50 stands for zero in the data rows.
Here are some numbered points:
[78, 45, 52, 34, 26, 15, 53, 40, 30, 54, 38, 62, 50, 62, 66, 68, 51, 77, 51,
 38, 42, 42, 50, 58, 49, 38, 50, 58, 59, 49, 66, 73, 73, 41, 42, 46, 27, 30,
 62, 50, 46, 42, 44, 22, 50, 54, 62, 50] 0
[38, 49, 77, 90, 70, 65, 70, 46, 50, 58, 54, 58, 42, 50, 26, 50, 63, 68, 74,
 60, 54, 62, 42, 46, 60, 78, 58, 74, 76, 82, 54, 44, 30, 48, 34, 47, 50, 74,
 58, 58, 74, 78, 68, 58, 63, 30, 26, 42] 1
[50, 32, 43, 22, 26, 28, 58, 66, 54, 74, 62, 58, 50, 66, 54, 45, 39, 59, 55,
 59, 58, 50, 66, 62, 61, 62, 58, 58, 49, 36, 42, 53, 66, 51, 54, 72, 67, 58,
 64, 50, 50, 54, 57, 42, 57, 38, 38, 14] 2
[34, 42, 51, 74, 66, 72, 50, 46, 50, 50, 46, 66, 50, 54, 34, 45, 41, 29, 25,
 40, 34, 62, 46, 42, 27, 58, 26, 42, 26, 48, 34, 43, 42, 60, 58, 55, 48, 54,
 34, 54, 50, 50, 69, 46, 35, 50, 30, 34] 3
[42, 51, 46, 42, 34, 43, 53, 50, 58, 58, 62, 54, 50, 38, 46, 39, 44, 38, 48,
 42, 62, 58, 54, 42, 55, 42, 38, 30, 43, 46, 42, 55, 46, 49, 50, 58, 58, 66,
 64, 66, 62, 70, 56, 70, 63, 62, 50, 54] 4
[54, 50, 43, 62, 58, 48, 44, 46, 66, 54, 38, 54, 38, 50, 54, 41, 45, 46, 77,
 44, 50, 30, 34, 34, 34, 54, 62, 54, 56, 62, 50, 28, 34, 47, 34, 43, 33, 50,
 36, 46, 58, 50, 79, 46, 50, 66, 50, 54] 5
[42, 40, 45, 50, 42, 65, 60, 66, 42, 58, 42, 38, 46, 54, 50, 30, 13, 27, 22,
 26, 26, 30, 46, 58, 55, 50, 62, 94, 74, 57, 78, 57, 54, 56, 50, 55, 60, 50,
 59, 30, 42, 22, 36, 30, 49, 30, 42, 30] 6
[66, 64, 50, 46, 54, 56, 39, 33, 42, 42, 54, 38, 70, 46, 58, 66, 44, 36, 37,
 33, 50, 62, 70, 70, 67, 46, 70, 62, 52, 63, 58, 38, 46, 52, 50, 37, 47, 22,
 27, 30, 18, 30, 47, 70, 73, 90, 90, 58] 7
[34, 49, 69, 82, 74, 85, 65, 66, 70, 62, 70, 54, 42, 46, 46, 42, 52, 51, 57,
 61, 58, 62, 54, 62, 63, 54, 34, 30, 41, 39, 38, 41, 38, 40, 46, 54, 67, 62,
 59, 74, 62, 70, 79, 62, 59, 62, 42, 34] 8
[70, 54, 72, 50, 54, 47, 51, 46, 38, 50, 30, 42, 34, 34, 22, 15, 17, 35, 30,
 33, 46, 42, 50, 42, 41, 38, 46, 62, 63, 44, 62, 60, 58, 58, 54, 53, 46, 38,
 30, 30, 42, 42, 39, 38, 62, 46, 50, 50] 9
[62, 50, 46, 62, 82, 56, 44, 53, 58, 42, 54, 78, 54, 82, 58, 71, 94, 95, 50,
 59, 46, 74, 46, 34, 44, 99, 38, 26, 19, 31, 7, 20, 14, 35, 62, 44, 52, 58,
 47, 50, 70, 46, 69, 42, 47, 74, 46, 58] 10
[58, 48, 99, 58, 38, 46, 57, 51, 46, 66, 46, 46, 50, 54, 54, 54, 47, 56, 97,
 50, 42, 34, 42, 38, 31, 78, 30, 14, 27, 24, 30, 40, 89, 57, 46, 68, 68, 42,
 46, 38, 50, 50, 57, 26, 79, 34, 46, 54] 11
[62, 50, 77, 62, 58, 56, 60, 61, 50, 62, 42, 42, 42, 70, 58, 46, 47, 56, 38,
 35, 42, 54, 42, 42, 47, 50, 42, 58, 59, 76, 66, 48, 58, 54, 30, 31, 54, 54,
 33, 34, 50, 42, 45, 54, 54, 42, 54, 46] 12
[42, 48, 55, 58, 62, 52, 34, 35, 62, 54, 74, 74, 58, 46, 46, 47, 55, 46, 54,
 60, 50, 66, 54, 54, 53, 50, 54, 66, 61, 77, 42, 45, 26, 35, 50, 60, 55, 74,
 66, 74, 62, 66, 67, 58, 51, 54, 38, 54] 13
[54, 60, 55, 54, 66, 82, 50, 44, 42, 50, 34, 30, 54, 30, 18, 38, 49, 39, 50,
 53, 46, 62, 46, 38, 63, 42, 70, 62, 51, 64, 38, 41, 42, 41, 66, 37, 44, 54,
 43, 50, 42, 42, 36, 42, 34, 30, 22, 42] 14
[58, 37, 31, 30, 22, 30, 45, 52, 50, 50, 26, 26, 30, 22, 38, 43, 36, 52, 46,
 53, 34, 46, 62, 62, 47, 46, 38, 42, 34, 40, 50, 57, 62, 56, 42, 52, 56, 58,
 65, 58, 66, 54, 59, 66, 70, 50, 50, 38] 15
[38, 32, 26, 50, 34, 46, 52, 50, 26, 30, 22, 34, 46, 66, 78, 87, 73, 81, 78,
 76, 42, 38, 42, 50, 35, 50, 30, 50, 64, 44, 54, 48, 54, 45, 42, 53, 38, 42,
 54, 46, 54, 74, 60, 54, 54, 50, 34, 34] 16
[38, 36, 33, 54, 38, 57, 61, 66, 46, 70, 54, 54, 42, 66, 58, 45, 43, 74, 53,
 41, 26, 14, 26, 38, 33, 54, 50, 66, 45, 43, 62, 59, 70, 57, 46, 45, 49, 54,
 62, 54, 58, 70, 45, 50, 44, 38, 38, 26] 17
[46, 48, 50, 38, 42, 35, 57, 46, 50, 46, 42, 42, 42, 30, 38, 35, 46, 60, 61,
 63, 62, 58, 58, 50, 46, 38, 46, 46, 50, 48, 50, 50, 38, 36, 30, 19, 23, 34,
 31, 30, 34, 34, 49, 46, 45, 38, 34, 30] 18
[62, 54, 52, 78, 74, 47, 44, 41, 34, 42, 38, 46, 58, 46, 42, 61, 79, 35, 33,
 26, 30, 54, 42, 46, 63, 46, 70, 50, 47, 74, 46, 51, 42, 56, 74, 42, 59, 66,
 54, 58, 46, 50, 52, 46, 44, 42, 30, 42] 19
[58, 46, 44, 38, 42, 40, 43, 52, 58, 58, 58, 62, 58, 70, 58, 60, 44, 57, 64,
 72, 70, 54, 58, 34, 36, 42, 38, 42, 51, 50, 54, 50, 66, 63, 50, 43, 47, 26,
 39, 42, 50, 58, 47, 54, 53, 70, 54, 70] 20
[42, 25, 34, 38, 46, 38, 76, 63, 46, 70, 62, 54, 66, 50, 54, 53, 54, 44, 50,
 47, 38, 42, 58, 50, 51, 46, 50, 54, 36, 38, 38, 69, 58, 57, 66, 46, 42, 46,
 52, 46, 54, 62, 50, 62, 54, 38, 30, 46] 21
[58, 49, 40, 42, 38, 54, 50, 73, 46, 66, 42, 34, 38, 50, 50, 62, 59, 52, 44,
 51, 58, 46, 46, 74, 58, 46, 46, 42, 52, 36, 78, 51, 62, 64, 54, 43, 59, 26,
 25, 18, 26, 26, 31, 46, 54, 66, 86, 46] 22
[38, 53, 51, 34, 30, 30, 37, 35, 34, 46, 42, 34, 38, 54, 46, 54, 46, 57, 63,
 74, 62, 66, 74, 74, 70, 54, 66, 58, 60, 46, 58, 51, 54, 50, 46, 48, 49, 50,
 53, 46, 62, 54, 60, 70, 50, 26, 42, 34] 23
[54, 44, 45, 34, 54, 38, 52, 40, 50, 46, 46, 42, 42, 42, 46, 66, 71, 67, 39,
 25, 22, 18, 26, 34, 46, 62, 74, 58, 75, 91, 58, 52, 46, 60, 66, 31, 39, 46,
 30, 34, 30, 38, 42, 26, 61, 30, 34, 38] 24
[22, 45, 39, 34, 42, 55, 26, 30, 46, 34, 38, 42, 46, 34, 54, 57, 64, 54, 71,
 87, 78, 90, 86, 66, 73, 54, 54, 38, 44, 49, 38, 41, 30, 41, 54, 64, 70, 74,
 48, 46, 50, 54, 26, 50, 34, 54, 42, 46] 25
[30, 75, 23, 30, 34, 56, 36, 73, 78, 74, 46, 58, 54, 38, 38, 46, 58, 47, 48,
 36, 50, 26, 74, 66, 72, 58, 70, 70, 82, 64, 74, 72, 66, 60, 58, 58, 48, 30,
 44, 42, 34, 42, 40, 54, 44, 50, 74, 34] 26
[54, 56, 54, 54, 50, 63, 60, 63, 54, 66, 38, 30, 46, 54, 62, 64, 61, 55, 64,
 63, 78, 74, 74, 70, 60, 42, 30, 30, 40, 46, 58, 48, 50, 51, 34, 39, 53, 42,
 37, 38, 42, 38, 45, 46, 31, 38, 58, 62] 27
[38, 43, 49, 38, 54, 68, 57, 51, 46, 34, 46, 42, 50, 38, 46, 53, 45, 46, 53,
 61, 66, 50, 62, 62, 59, 42, 46, 34, 53, 50, 50, 53, 34, 38, 46, 63, 58, 66,
 63, 54, 42, 46, 49, 54, 36, 62, 70, 58] 28
[50, 68, 51, 42, 58, 46, 53, 68, 82, 46, 70, 38, 46, 46, 50, 49, 54, 50, 59,
 57, 54, 46, 54, 50, 59, 50, 62, 50, 66, 65, 70, 57, 66, 67, 66, 64, 62, 34,
 20, 26, 18, 18, 31, 38, 22, 30, 70, 34] 29
[46, 51, 65, 70, 54, 55, 43, 49, 46, 30, 46, 38, 34, 46, 50, 42, 58, 63, 70,
 65, 50, 50, 34, 27, 32, 42, 50, 54, 57, 52, 54, 49, 42, 57, 46, 72, 70, 78,
 71, 74, 74, 78, 68, 50, 46, 50, 34, 58] 30
[58, 41, 42, 42, 54, 43, 55, 47, 22, 14, 26, 34, 34, 46, 50, 50, 44, 30, 37,
 25, 38, 42, 58, 54, 84, 62, 78, 62, 69, 38, 46, 50, 54, 30, 34, 20, 36, 38,
 56, 62, 62, 66, 58, 46, 71, 54, 50, 38] 31
[34, 49, 41, 58, 50, 48, 34, 50, 86, 50, 74, 62, 54, 66, 82, 78, 79, 63, 41,
 38, 38, 22, 22, 34, 30, 38, 42, 50, 43, 59, 66, 44, 46, 52, 46, 58, 37, 54,
 48, 58, 50, 54, 71, 46, 38, 38, 34, 42] 32
[34, 38, 54, 74, 78, 91, 84, 80, 82, 82, 54, 66, 38, 46, 38, 33, 37, 47, 53,
 63, 58, 66, 50, 54, 53, 50, 34, 42, 23, 51, 70, 60, 62, 83, 58, 62, 45, 54,
 51, 58, 54, 54, 55, 42, 38, 58, 42, 42] 33
[34, 31, 31, 22, 38, 51, 50, 57, 42, 54, 46, 62, 38, 30, 38, 24, 16, 46, 52,
 63, 50, 58, 58, 70, 57, 46, 50, 42, 44, 63, 74, 72, 85, 76, 46, 48, 45, 22,
 35, 30, 34, 22, 46, 58, 67, 58, 78, 42] 34
[34, 26, 25, 26, 42, 46, 69, 49, 38, 38, 42, 46, 66, 38, 46, 45, 49, 37, 42,
 40, 42, 34, 54, 54, 57, 54, 78, 70, 72, 54, 46, 67, 46, 27, 34, 34, 46, 54,
 66, 62, 42, 38, 41, 30, 49, 30, 34, 22] 35
[50, 41, 59, 46, 38, 35, 44, 50, 70, 46, 54, 30, 30, 26, 42, 54, 48, 42, 53,
 29, 54, 42, 62, 58, 61, 42, 46, 38, 45, 31, 22, 32, 38, 55, 62, 69, 70, 54,
 41, 42, 46, 42, 39, 50, 58, 34, 58, 50] 36
[38, 35, 47, 34, 42, 54, 51, 52, 42, 50, 54, 70, 58, 66, 78, 80, 62, 50, 59,
 57, 46, 62, 54, 54, 42, 46, 46, 54, 42, 56, 54, 56, 58, 52, 42, 28, 28, 30,
 42, 38, 46, 42, 30, 46, 33, 42, 46, 58] 37
[62, 63, 61, 58, 70, 54, 44, 41, 50, 22, 46, 34, 30, 22, 26, 43, 35, 41, 59,
 51, 54, 66, 62, 70, 70, 50, 50, 38, 44, 47, 38, 40, 38, 48, 66, 54, 54, 50,
 48, 34, 22, 30, 37, 26, 52, 46, 66, 50] 38
[46, 46, 49, 42, 62, 56, 49, 41, 58, 46, 62, 46, 46, 30, 30, 21, 36, 29, 37,
 54, 50, 50, 38, 38, 40, 42, 70, 62, 52, 60, 50, 47, 46, 48, 46, 45, 37, 54,
 42, 46, 42, 58, 52, 70, 73, 74, 54, 54] 39
[54, 57, 51, 50, 50, 59, 47, 62, 58, 42, 34, 62, 50, 62, 70, 70, 34, 46, 44,
 39, 46, 38, 34, 30, 43, 42, 46, 46, 61, 63, 70, 55, 62, 49, 46, 65, 72, 54,
 55, 46, 50, 42, 41, 70, 56, 74, 66, 70] 40
[46, 52, 42, 46, 34, 30, 23, 48, 62, 58, 42, 58, 54, 58, 58, 55, 36, 36, 56,
 53, 66, 46, 38, 34, 41, 50, 46, 54, 56, 64, 66, 47, 70, 69, 46, 77, 52, 50,
 67, 62, 66, 66, 81, 38, 28, 50, 50, 50] 41
[54, 47, 74, 42, 58, 36, 46, 51, 46, 42, 86, 50, 38, 46, 42, 44, 31, 26, 57,
 36, 50, 42, 38, 42, 50, 34, 26, 42, 58, 55, 50, 45, 58, 65, 46, 68, 55, 26,
 18, 30, 34, 46, 60, 54, 72, 50, 70, 54] 42
[85, 76, 65, 66, 46, 62, 48, 59, 34, 42, 34, 46, 46, 58, 58, 54, 36, 55, 62,
 65, 46, 50, 54, 66, 53, 54, 66, 62, 57, 66, 58, 34, 46, 38, 30, 49, 81, 70,
 67, 70, 70, 70, 52, 58, 62, 58, 66, 70] 43
[74, 46, 82, 58, 46, 57, 79, 68, 50, 82, 42, 34, 34, 30, 22, 33, 31, 44, 35,
 29, 18, 22, 46, 46, 41, 50, 46, 46, 45, 18, 30, 37, 38, 29, 50, 52, 61, 54,
 63, 42, 50, 62, 57, 46, 82, 58, 58, 54] 44
[58, 61, 56, 86, 62, 51, 29, 36, 42, 30, 46, 46, 38, 46, 50, 62, 61, 43, 61,
 34, 46, 42, 50, 54, 63, 54, 46, 46, 44, 51, 54, 47, 46, 62, 50, 50, 41, 62,
 42, 54, 66, 42, 83, 38, 38, 50, 54, 46] 45
[58, 53, 58, 74, 74, 61, 56, 39, 70, 38, 58, 42, 38, 46, 34, 36, 53, 49, 50,
 61, 58, 50, 38, 27, 25, 34, 18, 26, 17, 44, 50, 39, 38, 61, 46, 52, 33, 54,
 30, 46, 30, 26, 53, 30, 34, 54, 50, 66] 46
[46, 84, 48, 50, 58, 40, 51, 50, 62, 42, 62, 30, 74, 26, 22, 55, 45, 46, 65,
 52, 54, 66, 78, 62, 84, 46, 62, 46, 60, 43, 46, 49, 62, 50, 78, 56, 79, 46,
 56, 42, 30, 26, 34, 14, 36, 22, 54, 26] 47
[54, 51, 47, 46, 42, 46, 39, 37, 22, 30, 18, 34, 34, 58, 66, 70, 71, 60, 62,
 47, 46, 54, 54, 62, 59, 50, 34, 38, 49, 49, 58, 43, 50, 44, 30, 29, 23, 6,
 19, 14, 34, 34, 59, 46, 72, 54, 66, 58] 48
[38, 50, 45, 58, 42, 41, 22, 20, 26, 34, 38, 62, 50, 42, 34, 37, 45, 36, 31,
 64, 46, 62, 42, 46, 41, 42, 46, 50, 41, 59, 38, 37, 38, 55, 50, 47, 41, 62,
 38, 46, 62, 58, 34, 58, 48, 62, 30, 62] 49
[62, 38, 55, 42, 38, 48, 57, 44, 30, 46, 26, 30, 38, 50, 42, 31, 33, 66, 41,
 46, 50, 58, 66, 66, 40, 66, 42, 46, 45, 33, 42, 40, 54, 18, 30, 13, 11, 10,
 31, 26, 42, 42, 47, 34, 54, 46, 42, 38] 50
[66, 45, 49, 54, 54, 70, 70, 37, 50, 38, 38, 54, 54, 54, 58, 65, 63, 68, 34,
 26, 26, 34, 30, 38, 35, 50, 58, 74, 61, 65, 70, 76, 50, 45, 38, 39, 53, 70,
 59, 62, 62, 62, 53, 70, 43, 54, 54, 70] 51
[62, 82, 67, 54, 54, 73, 29, 24, 34, 26, 38, 42, 58, 42, 58, 68, 48, 43, 47,
 58, 58, 58, 46, 54, 61, 42, 50, 34, 27, 29, 38, 58, 50, 66, 66, 67, 63, 46,
 45, 50, 42, 50, 46, 78, 62, 70, 74, 78] 52
[50, 54, 55, 62, 74, 80, 59, 51, 66, 42, 50, 54, 42, 54, 50, 39, 52, 41, 38,
 55, 58, 46, 38, 38, 39, 42, 38, 38, 42, 61, 62, 46, 58, 63, 46, 56, 43, 42,
 37, 50, 54, 42, 51, 54, 42, 62, 54, 66] 53
[58, 65, 75, 82, 70, 49, 28, 28, 38, 42, 58, 62, 58, 62, 62, 82, 88, 68, 64,
 64, 62, 58, 34, 23, 36, 26, 46, 50, 74, 76, 54, 61, 70, 70, 78, 78, 57, 58,
 44, 42, 34, 38, 50, 46, 42, 54, 46, 50] 54
[26, 46, 30, 38, 42, 52, 41, 41, 70, 46, 58, 50, 46, 34, 50, 35, 36, 50, 46,
 72, 78, 62, 46, 42, 38, 42, 42, 54, 67, 68, 78, 55, 54, 54, 58, 58, 30, 34,
 34, 34, 14, 26, 32, 30, 40, 50, 26, 38] 55
[62, 63, 71, 66, 62, 71, 44, 38, 54, 54, 50, 74, 62, 74, 58, 58, 67, 56, 55,
 60, 46, 54, 34, 30, 31, 42, 38, 38, 40, 44, 26, 34, 30, 47, 58, 52, 43, 54,
 41, 50, 62, 54, 57, 54, 46, 46, 50, 70] 56
[38, 42, 29, 34, 30, 24, 20, 37, 62, 58, 74, 70, 54, 54, 38, 40, 47, 35, 54,
 36, 34, 30, 42, 46, 50, 50, 42, 46, 53, 79, 54, 53, 50, 78, 54, 69, 75, 74,
 46, 46, 34, 34, 37, 26, 52, 42, 42, 38] 57
[46, 33, 52, 38, 42, 54, 37, 37, 34, 62, 50, 54, 42, 38, 42, 48, 54, 57, 54,
 55, 30, 34, 46, 42, 35, 42, 46, 46, 56, 56, 58, 53, 46, 40, 34, 42, 41, 46,
 54, 46, 46, 58, 53, 66, 55, 42, 50, 42] 58
[81, 45, 54, 50, 54, 45, 60, 50, 42, 66, 54, 42, 34, 42, 30, 31, 60, 81, 70,
 58, 58, 58, 58, 66, 75, 99, 74, 78, 73, 59, 54, 40, 50, 45, 38, 40, 51, 58,
 38, 34, 50, 46, 42, 30, 49, 38, 38, 38] 59
[22, 38, 38, 42, 50, 53, 39, 42, 50, 42, 46, 66, 66, 54, 58, 57, 64, 43, 44,
 42, 46, 54, 38, 54, 42, 42, 62, 38, 29, 57, 38, 44, 46, 39, 42, 33, 34, 42,
 29, 34, 34, 38, 30, 50, 40, 38, 30, 38] 60
[58, 67, 39, 54, 46, 36, 24, 50, 78, 58, 70, 70, 42, 46, 54, 30, 43, 36, 40,
 53, 58, 54, 54, 54, 53, 54, 54, 54, 40, 56, 38, 33, 26, 43, 30, 46, 32, 50,
 38, 50, 26, 38, 41, 58, 62, 78, 54, 74] 61
New points follow, each followed by the numbers of its three nearest points above by angle, nearest first.
[46, 40, 49, 54, 58, 34, 57, 46, 30, 30, 38, 42, 54, 42, 42, 51, 46, 40, 32,
 26, 26, 30, 38, 42, 43, 38, 50, 54, 47, 31, 42, 59, 34, 40, 58, 45, 46, 58,
 53, 46, 30, 34, 32, 50, 39, 22, 26, 34] --> 35 19 6
[46, 51, 48, 42, 62, 51, 30, 37, 50, 38, 42, 70, 54, 78, 62, 72, 81, 76, 57,
 53, 46, 58, 38, 38, 47, 78, 58, 62, 67, 82, 42, 42, 38, 58, 54, 53, 66, 74,
 53, 70, 74, 50, 54, 50, 30, 54, 46, 54] --> 10 13 54
[70, 69, 67, 62, 54, 45, 46, 34, 38, 38, 62, 54, 82, 54, 54, 37, 38, 33, 36,
 29, 38, 38, 46, 46, 50, 46, 74, 66, 59, 36, 26, 38, 22, 13, 46, 33, 49, 46,
 58, 58, 42, 42, 43, 62, 54, 58, 70, 74] --> 7 61 44
[58, 59, 63, 58, 62, 52, 47, 42, 38, 38, 54, 50, 66, 46, 62, 58, 55, 46, 57,
 47, 42, 38, 54, 50, 43, 42, 54, 54, 49, 53, 50, 63, 58, 36, 38, 27, 41, 54,
 72, 78, 62, 62, 55, 50, 75, 70, 66, 62] --> 43 51 31
[50, 53, 36, 54, 50, 57, 44, 44, 66, 30, 58, 42, 42, 46, 58, 28, 53, 56, 51,
 60, 66, 50, 38, 42, 60, 58, 58, 46, 52, 59, 62, 48, 66, 66, 54, 40, 32, 38,
 28, 26, 22, 22, 24, 18, 35, 58, 38, 58] --> 55 29 46
[30, 35, 26, 54, 58, 54, 42, 52, 54, 34, 38, 34, 26, 34, 42, 57, 53, 55, 89,
 49, 50, 46, 38, 34, 45, 46, 38, 42, 33, 37, 26, 31, 34, 55, 66, 84, 79, 66,
 51, 46, 50, 50, 73, 58, 48, 70, 38, 30] --> 30 36 25
[70, 48, 50, 26, 26, 29, 55, 43, 54, 62, 54, 62, 70, 62, 62, 53, 47, 23, 13,
 8, 22, 26, 42, 66, 77, 58, 74, 90, 72, 70, 70, 86, 73, 70, 66, 72, 72, 54,
 56, 74, 58, 50, 59, 66, 55, 34, 46, 66] --> 6 51 26
[26, 32, 32, 54, 46, 66, 71, 73, 70, 62, 46, 50, 46, 46, 38, 40, 22, 44, 59,
 61, 74, 74, 58, 54, 68, 50, 38, 54, 50, 52, 70, 54, 46, 59, 46, 57, 41, 58,
 54, 54, 54, 50, 30, 54, 40, 50, 54, 50] --> 33 55 34
[58, 46, 56, 58, 58, 45, 64, 64, 54, 62, 46, 46, 50, 30, 42, 53, 57, 44, 56,
 43, 46, 62, 66, 62, 64, 50, 70, 66, 61, 47, 58, 59, 54, 50, 58, 51, 56, 50,
 64, 42, 46, 34, 27, 46, 39, 38, 38, 54] --> 47 59 14
[66, 51, 54, 54, 66, 55, 55, 35, 42, 30, 34, 58, 54, 66, 46, 68, 61, 69, 54,
 62, 50, 74, 66, 54, 69, 62, 54, 50, 47, 63, 46, 56, 46, 57, 54, 49, 40, 54,
 48, 66, 66, 66, 65, 54, 45, 58, 54, 58] --> 10 1 45
[42, 57, 34, 30, 46, 32, 31, 33, 82, 54, 82, 58, 62, 54, 82, 59, 52, 46, 48,
 49, 66, 54, 38, 34, 41, 46, 42, 46, 45, 46, 54, 34, 34, 43, 50, 57, 41, 50,
 57, 54, 50, 46, 36, 42, 43, 54, 38, 50] --> 32 61 55
[54, 49, 42, 54, 34, 40, 42, 58, 42, 54, 42, 46, 38, 38, 42, 39, 23, 42, 52,
 59, 62, 50, 54, 27, 30, 38, 30, 46, 41, 38, 54, 47, 54, 61, 46, 46, 46, 54,
 58, 54, 50, 30, 22, 42, 24, 62, 58, 74] --> 46 9 20
[54, 33, 41, 42, 34, 36, 79, 72, 46, 74, 54, 50, 38, 34, 42, 30, 24, 48, 39,
 40, 38, 50, 58, 50, 43, 42, 42, 46, 48, 32, 42, 67, 54, 34, 42, 35, 43, 42,
 60, 50, 58, 50, 61, 62, 73, 58, 62, 38] --> 44 15 21
[34, 47, 51, 30, 38, 34, 40, 42, 34, 46, 30, 46, 50, 82, 70, 67, 46, 64, 46,
 42, 38, 38, 54, 50, 38, 62, 58, 62, 62, 55, 54, 56, 54, 25, 38, 27, 32, 54,
 51, 42, 54, 58, 51, 62, 52, 42, 46, 30] --> 16 0 31
[50, 52, 52, 66, 66, 40, 36, 35, 46, 62, 62, 94, 58, 66, 38, 52, 52, 39, 49,
 52, 34, 54, 34, 30, 52, 90, 74, 46, 34, 46, 26, 28, 38, 58, 50, 48, 58, 70,
 59, 66, 66, 58, 53, 30, 24, 42, 22, 46] --> 10 3 13
[54, 45, 60, 42, 50, 61, 53, 58, 62, 66, 62, 42, 30, 26, 26, 44, 55, 52, 61,
 57, 58, 54, 62, 74, 83, 58, 66, 66, 62, 49, 50, 47, 62, 47, 38, 54, 69, 50,
 59, 54, 46, 46, 43, 46, 54, 54, 70, 66] --> 59 26 38
[50, 54, 62, 70, 74, 62, 54, 53, 66, 58, 66, 66, 46, 58, 46, 43, 55, 57, 51,
 55, 58, 66, 50, 54, 68, 70, 62, 58, 40, 44, 30, 26, 18, 51, 50, 39, 41, 58,
 46, 54, 58, 54, 69, 38, 38, 66, 46, 46] --> 10 8 13
[38, 35, 60, 50, 54, 57, 72, 63, 46, 66, 54, 50, 54, 66, 74, 66, 51, 67, 57,
 54, 54, 54, 66, 66, 48, 46, 50, 66, 50, 17, 34, 42, 34, 19, 38, 32, 22, 30,
 41, 34, 38, 42, 39, 42, 56, 34, 34, 22] --> 50 18 37
[34, 40, 39, 46, 30, 21, 37, 90, 74, 50, 50, 38, 42, 50, 66, 55, 58, 50, 76,
 75, 86, 46, 46, 30, 38, 38, 30, 26, 36, 41, 86, 46, 54, 70, 54, 53, 56, 58,
 49, 34, 42, 38, 16, 22, 23, 34, 42, 62] --> 55 27 29
[38, 40, 38, 58, 42, 61, 65, 56, 50, 42, 26, 30, 38, 66, 70, 59, 59, 65, 56,
 46, 46, 46, 38, 50, 51, 58, 58, 66, 47, 46, 42, 36, 62, 55, 38, 42, 55, 54,
 46, 50, 66, 58, 53, 58, 52, 38, 46, 42] --> 16 17 51
[38, 45, 43, 46, 54, 52, 54, 48, 66, 54, 42, 82, 38, 62, 42, 40, 73, 44, 39,
 54, 50, 50, 30, 34, 40, 90, 42, 38, 32, 39, 18, 35, 46, 70, 50, 64, 61, 78,
 61, 82, 82, 62, 99, 58, 42, 62, 50, 70] --> 10 3 30
[58, 44, 56, 38, 38, 48, 70, 56, 54, 66, 42, 34, 38, 54, 58, 54, 61, 53, 49,
 34, 34, 42, 62, 58, 42, 42, 30, 22, 18, 23, 50, 55, 77, 61, 62, 69, 60, 46,
 55, 42, 46, 42, 38, 18, 39, 30, 34, 34] --> 11 2 36
[22, 42, 39, 58, 42, 51, 53, 59, 34, 38, 42, 34, 42, 66, 70, 54, 58, 62, 64,
 65, 54, 54, 54, 74, 54, 54, 46, 62, 63, 49, 58, 41, 62, 53, 42, 46, 51, 42,
 47, 46, 54, 58, 53, 50, 35, 30, 30, 22] --> 16 23 17
[42, 51, 57, 46, 42, 36, 33, 28, 22, 38, 42, 46, 50, 66, 50, 48, 46, 47, 49,
 54, 30, 38, 42, 34, 32, 42, 46, 58, 51, 45, 50, 55, 66, 61, 50, 62, 48, 34,
 34, 26, 42, 34, 36, 50, 33, 34, 46, 50] --> 9 49 48
[54, 68, 50, 38, 50, 38, 53, 55, 62, 70, 86, 58, 58, 34, 34, 42, 37, 43, 52,
 39, 42, 50, 46, 46, 59, 42, 38, 42, 62, 60, 42, 44, 46, 41, 54, 20, 47, 38,
 47, 46, 38, 46, 42, 34, 45, 42, 54, 46] --> 47 42 18
[38, 41, 51, 62, 50, 56, 52, 46, 50, 66, 54, 46, 42, 50, 50, 49, 62, 56, 55,
 56, 42, 62, 54, 50, 42, 66, 54, 42, 41, 60, 66, 60, 77, 88, 62, 68, 59, 54,
 35, 38, 46, 42, 59, 66, 66, 66, 58, 66] --> 34 33 54
[62, 41, 45, 30, 34, 45, 45, 45, 38, 50, 38, 46, 58, 70, 78, 79, 85, 83, 85,
 79, 74, 74, 82, 70, 57, 46, 50, 58, 35, 33, 42, 48, 34, 38, 38, 30, 31, 26,
 48, 34, 50, 42, 56, 54, 67, 54, 58, 46] --> 48 37 27
[85, 66, 72, 62, 62, 57, 70, 52, 46, 50, 38, 38, 30, 26, 42, 32, 47, 62, 40,
 33, 38, 38, 34, 42, 36, 50, 50, 66, 64, 54, 54, 52, 50, 30, 30, 43, 29, 42,
 49, 42, 58, 74, 57, 54, 75, 46, 54, 58] --> 44 9 51
[46, 46, 40, 50, 66, 42, 36, 29, 50, 22, 58, 42, 42, 46, 34, 26, 44, 37, 39,
 43, 46, 46, 34, 38, 46, 46, 50, 50, 40, 44, 38, 36, 46, 62, 54, 60, 48, 50,
 44, 50, 38, 46, 47, 50, 63, 74, 58, 54] --> 39 49 46
[58, 50, 59, 66, 42, 56, 63, 48, 54, 58, 66, 58, 42, 58, 38, 45, 53, 56, 60,
 59, 54, 78, 70, 54, 73, 70, 66, 62, 66, 72, 62, 60, 50, 54, 42, 51, 53, 66,
 65, 74, 78, 66, 49, 26, 19, 38, 22, 54] --> 1 59 13
[38, 44, 41, 46, 38, 54, 58, 57, 38, 46, 26, 18, 38, 46, 50, 56, 58, 66, 65,
 51, 38, 34, 46, 50, 50, 54, 42, 46, 54, 45, 50, 47, 66, 51, 50, 58, 54, 26,
 35, 42, 50, 58, 60, 50, 50, 30, 42, 34] --> 16 48 17
